128 stands for zero in the data rows.
Some points, one per row:
[125 126 115 160 100 127 152  99  87 109  98 107 137 148 150 159 137]
[ 98 116 160 142 136 111 146 149 129 133  89 149 106 133 125 126 167]
[201 176 117 182 103 172 133  88 111 131 114 133 160 155 126 158 102]
[ 84 128 111 144 172 113 116 133 163  86 125 127 104 144 135 110 137]
[123 106 116  74 119 151 106 187 122 203 182 134 110 123  90  81 103]
[128 142 151 161 139 114 146 118 127 121  90 151 117 144 127 139 154]
[ 61 100 162 119 153 112 146 154 106 142  39 141 108 138 152 169 176]
[207 168 130 163 103 139 138  58 126 125 116 116 166 148 132 172  90]
[ 96 130 164 165 126 151 153 144 111 131  39 140 132 141 148 162 169]
[204 152 114 110 110 153 112 113 129 154 195 120 164 117 104 113  74]
[113 144 145 154 179 125 122 126 179  99 181 159 102 137 108  67 138]
[ 88 113 148 119 136 114 135 150 121 128  77 132 113 110 142 149 152]
[124 146 120 158 163 123 119 114 162  85 159 133 117 142 120 107 143]
[176 158 107 126 125 140 108 103 130 132 157 130 135 123 116 132  85]
[189 169 112 152 114 128 124  84 117 113 112 124 145 135 126 167  93]
[104 129 123 155 172 146 119  89 166  55 179 145  98 127 130  78 126]
[166 115 121 143  94 119 154 106 104 124  95 101 132 129 137 165 126]
[118 119 139 112 143  96 130 146 138 129 140 125 127 124 126 125 151]
[159 138 118 114 134 160 108 107 157 147 192 130 138 127 116 100  81]
Here are 10 more points, each followed by its number:
[142 107 121  83  90 152 126 146  98 205 109 106 146 129 127 152  97] 0
[195 174  93 111 117 110 102 126 139 143 219 116 152 152  89  95  86] 1
[139 131 133 136 111 115 137 107 119 120  65 119 136 132 144 162 132] 2
[144 117  96  80 103 115 113 156 105 170 142 106 127 126 115 129 105] 3
[ 89 115 109 138 141 134 127 125 128  99 182 124 111 131 132  87 134] 4
[165 140 115 131 102  94 138 112 104 135  94 110 141 140 130 174 123] 5
[146 141 119 148 123 125 130 118 121 124 125 120 136 146 119 148 134] 6
[105 107 125  87 129 116 113 155 143 143 143 122 120 112 126  98 127] 7
[181 136  99 124  92 173 117 111 114 136 193 113 141 121 104 100  87] 8
[117 148 148 172 150 154 132 131 150 102 121 148 130 137 132 107 148] 9
Which two of these numbered points are nearest to each point below, ignoring the 3 directions in which the first points spread most? Their numbers follow each, nearest first.
[169 159 121 149 130 113 122  84 152  91 129 130 132 129 130 131 112] > 2 7
[110 131 104 160 144 139 129  94 137  83 184 122 119 139 137  96 129] > 4 8
[179 160 117 134 123 135 118  93 124 126 128 125 141 129 123 155  91] > 2 7
[119 111 139 145  99 144 153 126  95 115  85 117 130 124 139 146 149] > 8 4
[ 94 109 138 131 139 151 129 141 146 100 165 134 110 108 123  72 143] > 8 4
[ 90 101 102 121 122 140 129 137 110 123 166 113 112 130 135  98 125] > 4 8
[ 70  81 152 111 112 136 148 172 107 140  82 120 115 108 136 122 161] > 8 4
[108 105 135 109 128 130 120 159 148 123 184 151 102  86 118  72 135] > 8 7
[ 71  91 152 122 132 117 138 171 140 114 125 151  91  85 134  94 169] > 8 7
[107 117 100 138 124 141 126 119 119 105 174 117 120 136 130  97 118] > 4 8
[102 110 107 112 117 113 123 151 105 142  66 105 123 148 134 158 126] > 3 0
[ 36  97 162 136 139 153 141 173 143 102  85 133 102  95 141  94 167] > 8 9
[158 167 124 156 150 126 120  84 150  92 138 139 127 128 129 134 108] > 2 7
[ 99  92 130 119 142 117 134 147 140 111 126 124 100 118 135 107 148] > 7 2
[ 27  82 122 119 156 127 134 160 135 107 158 125  93 120 145  77 163] > 4 8
[129 147 115 155 158 127 116 111 163  87 176 129 127 144 116 104 133] > 6 7
[ 77 101 115 132 130 123 140 132 108 113 126 116 111 134 145 124 148] > 4 8
[176 112  82  94  90 161  96 143 108 177 159 139 127 121 107 115  80] > 8 0
[124 116 142 118 116 137 138 122 122 158  97 118 139 128 140 152 121] > 0 2
[199 189 126 170 104  83 147  78 113  95  85 107 165 155 135 178 130] > 1 5
[163 157 105 148 131 131 115 105 142 109 165 120 140 147 110 124 112] > 6 5
[ 73 120 161 159 148 151 141 159 135 118  84 150 118 132 141 121 173] > 9 8
[101 125 152 142 163 136 132 136 161  97 161 146 134 141 126  82 150] > 9 6
[ 91 116  97 107 134 118 111 161 127 136 106 119 108 140 130 123 126] > 3 0
